Each row of Y is roughly a mix of the hidden directions of one of a few groups.
Y (147 x 10):
[[  0   1   3  -1   9 -20 -12   5  -6  26]
 [  9 -16  -1  -9  -8  10  18 -14 -16  -3]
 [  8 -11  -9  22  16  -8  -2 -12   2  10]
 [ -9  -4  -3 -19 -22  17  -3  -7  -8  -1]
 [ -1 -12 -14 -14  -1   9  -3 -24  -9   8]
 [ -8  -9 -15 -23 -11   3   2 -12 -12   0]
 [ 10   6   3   3  13  11  16 -10 -23   4]
 [ 15   1 -18   3   3  11  -2   5  -1  25]
 [  3  21  15   4  -3  -7  -5   8  20  12]
 [-26   1   0  -2  -4  -2 -14  15 -15   0]
 [-13 -18 -10 -12 -17   3   7 -10  -4 -13]
 [  5 -11  -1  22  -6 -25   3   2  -1  -8]
 [-18 -28  -8  -3  -8  -7  -4   1  -6   0]
 [ -7 -16 -16  -9   1 -11  12 -17 -12   0]
 [-24   3 -11 -13  19   7   6   2  -6  -4]
 [  9  10 -10   8  23  18  -2   9  -2  -8]
 [ -3  -2  16  19   6  13  -7 -19   9  -8]
 [ 21   8  18  -4  -5   4 -10   4  10  17]
 [-21  12  10  12  12  15  -6   9   6   2]
 [  4  23  17  -2  -9   0  -5  10  16  -7]
 [ -8  -4  12  -1  -9  13   9 -21 -19  -1]
 [ -1 -10 -14  -9   9 -27 -11   3   5   0]
 [ -1  10   3  -3  -7   2   2 -17  28  -9]
 [-16  -3  -2 -13 -13 -12  -2  13 -16  13]
 [-11 -13  -1  -3 -12   9   0  -9 -13 -24]
 [-11  -3  10  24  13   0  -8  -5  -3 -18]
 [ 12   0  17  23   0 -10  -3   7  10  11]
 [-15   7   7   5   3 -16 -19  11  16  -3]
 [ -7   4   3 -18  -3   0  10  18 -13  19]
 [ -2 -18  -1  -3   2  11  -6  -3  20 -21]
 [ 12   9  -7 -17   4  -8  -4   2  23  13]
 [  2 -17   1   5   9 -13  -5  -9  17 -19]
 [  7   7   5   9  10 -18 -14  18  13   5]
 [ 22 -19  -5   0   4   5   5 -16  -5  13]
 [ -1 -11  14  15 -13  21  -2 -11   8  -3]
 [  7 -11 -19  -8  -6 -18   0  -6  17  10]
 [ 29 -12  11   8   4   4   8  -9   0   4]
 [ 13   2   1  22   6 -11 -18  -4  13  -5]
 [ -8  16  11  -4  -4  -3 -16  23   3  10]
 [-28  -7  -7   3  -6   3  -2  12   4 -16]
 [ -8  21  24   1  -4  13   7  -2   3  -3]
 [  4  13  14  10   3 -11 -13  20  13   6]
 [  1  -8  11  -5   6 -28 -14  -9   0   8]
 [ -7   5  12  -8  -6  -7 -19  14  20  -7]
 [-18 -14   0  -4  -9 -20 -13  10  -3   5]
 [ 12  17  15   9   0  -3  -8  13  18  -4]
 [-13  16  11  -8  -9  -1 -12  22   6   3]
 [  3  19  15  -1 -10  -8   1   3  22  11]
 [-23   3 -10 -14   1  -8   9   7 -13 -13]
 [ 18   0   6  -7   4   3  17  13 -15  16]
 [ -6 -19  11 -12 -13 -11   7 -10 -15  -7]
 [  1 -12  -2  -5 -11 -30   0  -7   0  12]
 [ 19 -13   1   8   6   7  20 -12 -12   2]
 [ -7  17   7 -16 -13   4  -9   8  15 -13]
 [ -3  25   7  -8 -12   3 -11  12   1  13]
 [-17   4 -15  -6  17  -2  10  -1 -13 -15]
 [  1   2   2 -21  15   9  10 -10  19  -5]
 [  3 -13   4   1  12  -5 -14 -12  15 -20]
 [ 21  22  10   9   7  -1  -6   4   9   8]
 [  3  10  16   2   5 -10 -19  17  12   9]
 [  6   0  -5 -19  10  19  20   3  -6   5]
 [-16  -9 -13 -13   4  13 -11 -16  -4  -9]
 [-23   9   7   4  -7  11   7  -1 -16 -15]
 [ -9  -1   7 -12  -4 -11 -18  10  21 -10]
 [-12  19  12   3  -1   7 -17   7  12 -12]
 [ 16   8  18   4   3 -15  -4  11  14  12]
 [  2  10   4  22  17  -4 -20   9   2   3]
 [  0  22   6  -6   4   9  17  15  -5  12]
 [-12   4  -1   8  -1   3 -18 -11   7 -25]
 [  7   5   1   0 -10  27  14  -4  -2 -15]
 [ -1  12   4 -16  -4 -13  -6   9  25  -2]
 [  2   3 -19  -2  10  21  18  -3  -3 -10]
 [ 10   9  20  11  10  -1  -5   7  11 -19]
 [-13 -15 -12  14 -14 -13 -11   2  -2 -10]
 [-13  15 -10  -7 -14  13  12  -3  -1 -17]
 [ -4  -2 -15 -13   1  12  21  -6 -15  -9]
 [  5  -4  -2   1   8  22  25   1 -11  -1]
 [  6  -9  -5 -16 -13 -13   8  15  -7  17]
 [ 13  -9   3  13  -9 -16  11 -12  -7  17]
 [ 16  21  -5  10   9   3  13   2 -13   9]
 [-11  12  20   1  -2  12  -9  15  13  -7]
 [ 15 -10   6  12  -3 -23 -12 -10   7  -2]
 [-15   2 -12 -22  -9   1  15   6 -12  -4]
 [-25  13  -8 -14   8   5   8  10   4  -6]
 [  7  17  19  -9  -8   7   3  21  -2   2]
 [  7   3  20   5 -16  -5 -10   4  22  -3]
 [-20   4 -13   3 -10  11   1  -2 -13 -20]
 [  2  11  19  16   2   0 -10  19   8   9]
 [ 14 -17  -8   6   9   1  19 -12 -11  10]
 [ -7   0 -12   8  -6  -7  -9  31  -2   4]
 [  3 -20 -16   0  11   6  16 -13 -11   3]
 [ 22 -14 -11  -2  -1   0  11 -18   8 -10]
 [  5 -22  -4  -8 -14 -13  -5 -15  11  -7]
 [  0 -26   2  14   0  11   3 -15 -11  -5]
 [  5  -5  -8 -10 -10 -27   9 -14  -5   7]
 [  4 -15  -4  -1 -12 -19  -9  22   1   7]
 [-19  15  10   0  -1  13 -13   6   7 -16]
 [-10 -14 -21  -1 -16   6   6 -10 -13   1]
 [ -6 -13 -15 -16  -8  -1  10 -19 -13  -2]
 [  2 -15   3  -2  -3  13  20  -7 -22  -7]
 [ -3  -9  -2   7  12  17  11 -19 -14 -11]
 [  2  21  10  11   9  -7  -9  11  16 -11]
 [ 16 -14 -11  -6   4  11  13 -17 -10   9]
 [ -9  25   3  -3   2   7   7  12 -16  12]
 [ 10 -18  -9  14 -22  -9   7  -7  -4   2]
 [ -8  -6 -14  -6  -1  15  19 -13  -5 -16]
 [-10  -7   4 -15  -9 -19 -13   3  17  -6]
 [ -8  13  -7 -27 -10   5   7  -1  10  10]
 [ -4  13   6 -20 -17  -6  -5  17   8   3]
 [  2 -11 -11  -1  -5  10  17 -20 -18   2]
 [ -2  14  -6 -11   0  -8 -18  15  20   3]
 [-19 -21 -16   2  -1  -9 -12  -3   0  -6]
 [  6   9  10 -15  19  10   7   6   3  19]
 [ -2   9  -4  12   5 -17 -17  -3  21   9]
 [ -1   4  -6  16  -6  16   9  19 -14 -10]
 [-28  -8   1  14   0   9  -5  -3  -5 -13]
 [ -6  -6   5  -7   2  13  15 -23  -5 -15]
 [-13 -13   9 -14 -20   0  -4  -9  12 -11]
 [-17   1 -13 -16   1  -1  15   4 -15 -14]
 [-18   5  -3   7   6 -26  -7  11   2  -7]
 [ -7 -14 -15   5  -4 -25  -3  -8  -8  11]
 [ 14  15   8  17   0  -4   3   9  -8  20]
 [  1  17  14 -21 -12   9  14   1   4  -1]
 [-22  10   6  -8 -10 -12  -7  15  10  -9]
 [ 14  15  21   1  20  -3  -7  -2   5  -6]
 [ 10   9  16  13   0  -1 -13  16  18   0]
 [ -2  13   2   2 -18  -6 -13  14  -6  20]
 [ 21  -7   4   6 -23   6  -3 -11   7  -4]
 [-11 -15 -20   3  -4 -13   1 -16 -12  -3]
 [ -3 -11  -3  -9  10  31   2   2  -6   5]
 [ -1  22  12  -7 -16  20   5   2  -1  -4]
 [ 10  -7 -10  11   5   4  18 -14 -18   9]
 [ -9  -7 -14 -19  -3  -1  13 -18  -5 -13]
 [  5  -8 -13  17   9 -17 -19   3   6   4]
 [ -4   3   2 -19  -7  19  13  -8   1 -18]
 [ -7   1  -7   7 -11 -12 -19  -3 -20  13]
 [-10 -11   1  -4   2   7  15 -12  -3 -27]
 [-17  13 -10 -16  -1   3  -4  -1 -14  18]
 [ 14   6  21  12  -1  -8 -14  -1  17   2]
 [  1  10 -11 -11  -8   7  13  -9 -24  10]
 [-14 -13  -4   3  -3  15   0 -12  -4 -24]
 [  5 -21   2 -14 -19   8  13  -9  -1  -2]
 [-16   6  14   8 -19  13  -6   7  12  -8]
 [-20   8   4  -8 -13  -3 -18  16   1  -8]
 [-16 -14 -12 -14  -1   4  11 -15 -11  -7]
 [  7  19  21   8   4   8  -5  18   1   1]
 [ 14   7  13  15  -2  22   0 -13   9   2]]

Which row in each list fits none of the groups? There is exactly one, and every other row fits one group, some only roughly.
- z_387: [23  7 -4 15 20  2 -2  4 12 -3]
- z_319: [-20   7   3 -10  -6 -17   4  10 -15 -11]
- z_297: [  0  10   5   5  -8  24   7  15 -14   9]
- z_224: [-16  14  -6  -7 -14 -13  -8  15   9   8]
- z_77: [  7  15   5 -13   0  -2   8  16   8  23]
- z_42: [-24  12  -4  -3  -8   0  -4  21   3  -8]
- z_145: [  7   9 -10   1  16  19  20  -5  -9   6]
- z_716: [17 12  5 19 11  2 -8 -2 -9 17]
- z_152: [-15  25   4   2   8  -5  -7  10  11 -11]
- z_944: [-19 -13  -5 -14 -19   1   5  11 -11   1]
- z_253: [-17 -14 -22  -2   7 -11  -3  12  -7  -3]
- z_21: [  1 -23 -11  12   4  10   4 -10 -18   3]
- z_495: [ -6   6  -3  -7   2   9  11 -12   8 -28]

z_145
- z_364: [-29  -1  -8   0 -11   4   2  -6  -2 -17]
- z_578: [ 10 -11 -10  -6 -10   7  23 -18  -2  -4]
- z_633: [ 16 -15  -8  17   1 -14   4 -15   0   9]
- z_285: [ 9 20  5 -1 14 -4 -7 11 16 14]
- z_308: [ -9   5  -1 -16   6 -18 -11   9  17 -13]
- z_950: [ 17   4   6 -13  -2   9  19 -18   2  -9]
- z_492: [  2  -9  -6  -1 -10  23   7 -10 -21   7]
- z_982: [-12   3  -4 -22   1 -12 -12   8  14 -12]
- z_751: [ 15   8   5  16   5  -7 -13   1  24  -3]
- z_992: [ -9 -23   6  -1 -24  -3  -1  -2 -10   2]
- z_942: [ -9  11  -1 -17  -8  12   6  11  22  -2]

z_364
- z_330: [ 0 22  9 -1 -6 15 -6 -2 18 12]
- z_802: [ -2  10  10   4   4  21  -4  -5   4 -25]
- z_17: [ -4  10   9  -9  11  12  12   9 -19 -15]
- z_915: [-12 -16 -17   2  -2  11   6  -8  -7 -19]
- z_321: [-22  20  12  -8  -6   3  -6   8  11   0]
- z_849: [-16 -14  -8 -14 -18  -1  -6  10  -9 -11]
- z_156: [21 17 -2 -7 -1  8  2  3  9 20]
- z_585: [-11  10   3  -6  18  19   3   7 -19  -4]
- z_853: [ 21 -18   0  15  -9  -1   2 -15   6   0]
- z_536: [-17  -9 -22 -15   3   9   8 -10  -3   1]

z_17
- z_731: [ -2 -20 -14   9  -4   3   5 -15  -4 -20]
- z_101: [  7  20  -1 -21 -11   5   6   4  16   3]
- z_124: [-11   5  10  -3   5 -12  -9  10  22 -16]
- z_692: [-17 -15  -7 -21 -13 -10  -4  -8  -3   0]
- z_685: [ -7 -27  -3  -3  -6  -6   7 -20   3  -8]
- z_829: [ 18  -8   3  -4  -8   2  20 -20   1 -10]
- z_919: [-11   5  13 -16 -19  10   2 -10  14  -5]
- z_640: [25  0 10  0 -1  8  9  1 -1 22]
- z_265: [13  6 27 -4  2  4 -6  6  2 18]
- z_140: [ 13  -4   2  16  21  -4 -11 -14  -3  12]
- z_230: [-19   0  -9 -21   9 -19   0   0   4  -6]
- z_279: [  3  -3   9 -11 -23 -12  -3  -9  17  -8]
- z_960: [-21   1  -4   9  11 -16 -17   7  -8   3]
- z_472: [19 -2  1  9 -3 24  7 -7 13  0]

z_265
- z_868: [ 11   2   8  12  12 -28   0  -9  -4   0]
- z_219: [  9  -6  -4  17  12  11 -10 -13  -3  19]
- z_135: [ 11   2   7 -15  11  26   9  -8   6   0]
- z_331: [ -7   6   6   0  10   1   8  13 -14  26]
- z_572: [ 10   0  -5 -10  15  11  20 -11 -16   7]
- z_411: [  7  -7  18  21   2  -5 -12 -15  -7   6]
- z_877: [-14  19  15 -10  -2   8  -3  17 -11   2]
- z_196: [ -1 -10 -18  17   6 -11  -3  -3 -14  17]
- z_284: [ -8  -5  -2   7 -12  -1 -12 -13  17 -22]
- z_573: [ -1 -10   5  -1  -7 -19 -22  12  11  10]

z_196
- z_525: [  0  -8   9   9   6 -26  -5   6  19  -4]
- z_864: [  9 -18  -1  11  -5  -1   5 -19 -13 -16]
- z_540: [-15   8   3 -11 -13 -19  -2  17 -10  -4]
- z_726: [10  9 12  6 21 16 -9  9  5  9]
- z_302: [ 21   0   2   3 -10   9  26  -6  -4   0]
- z_702: [-18  12  16  -4 -18  -2  -6  11  10  -7]
- z_730: [ -1  14  15   3   3 -10 -10  16  21  -6]
- z_679: [ -4 -19 -10  11  -9  10   0 -11  -5 -21]
- z_433: [22 -8 11  5 18 -3 12 -2 -3 13]
- z_590: [-19 -12  -4   8  15  -8  -1   2 -15 -16]
- z_129: [ 22   3  -6  15   1  15   8  -6 -13  11]
- z_323: [ -8 -20 -15  10  -9  -9   8 -11  -4 -15]
- z_670: [  5   4   2  -6 -19 -16 -20   1   6  15]

z_726
- z_779: [11 22 17 -1 10 -6  1 10  1 14]
- z_828: [  9  -1  15  15  14 -22  -9   4   5  -3]
- z_13: [ 16  -5 -15   2  19   4  -2 -13   2  17]
- z_89: [ 11  -1  -2 -22 -13  -7  19   4  -3  11]
- z_407: [28  5 13  8 10 -8 -5 -1 11 -3]
- z_466: [ 11 -22 -11   8   0  15   6 -17  -6  -3]
- z_202: [ 7 17 21  6 -5  4 -6 13 17 -2]
- z_551: [-20  24  -6 -14   6  -1  -2   5   9   2]
- z_498: [14 15  8  4 -1 10 -4  0 27  2]
- z_6: [ 20  12  13   0  -3  20  11  -1 -10   3]
- z_663: [-14  15   2  18   6  -9 -11   3  10 -17]

z_663
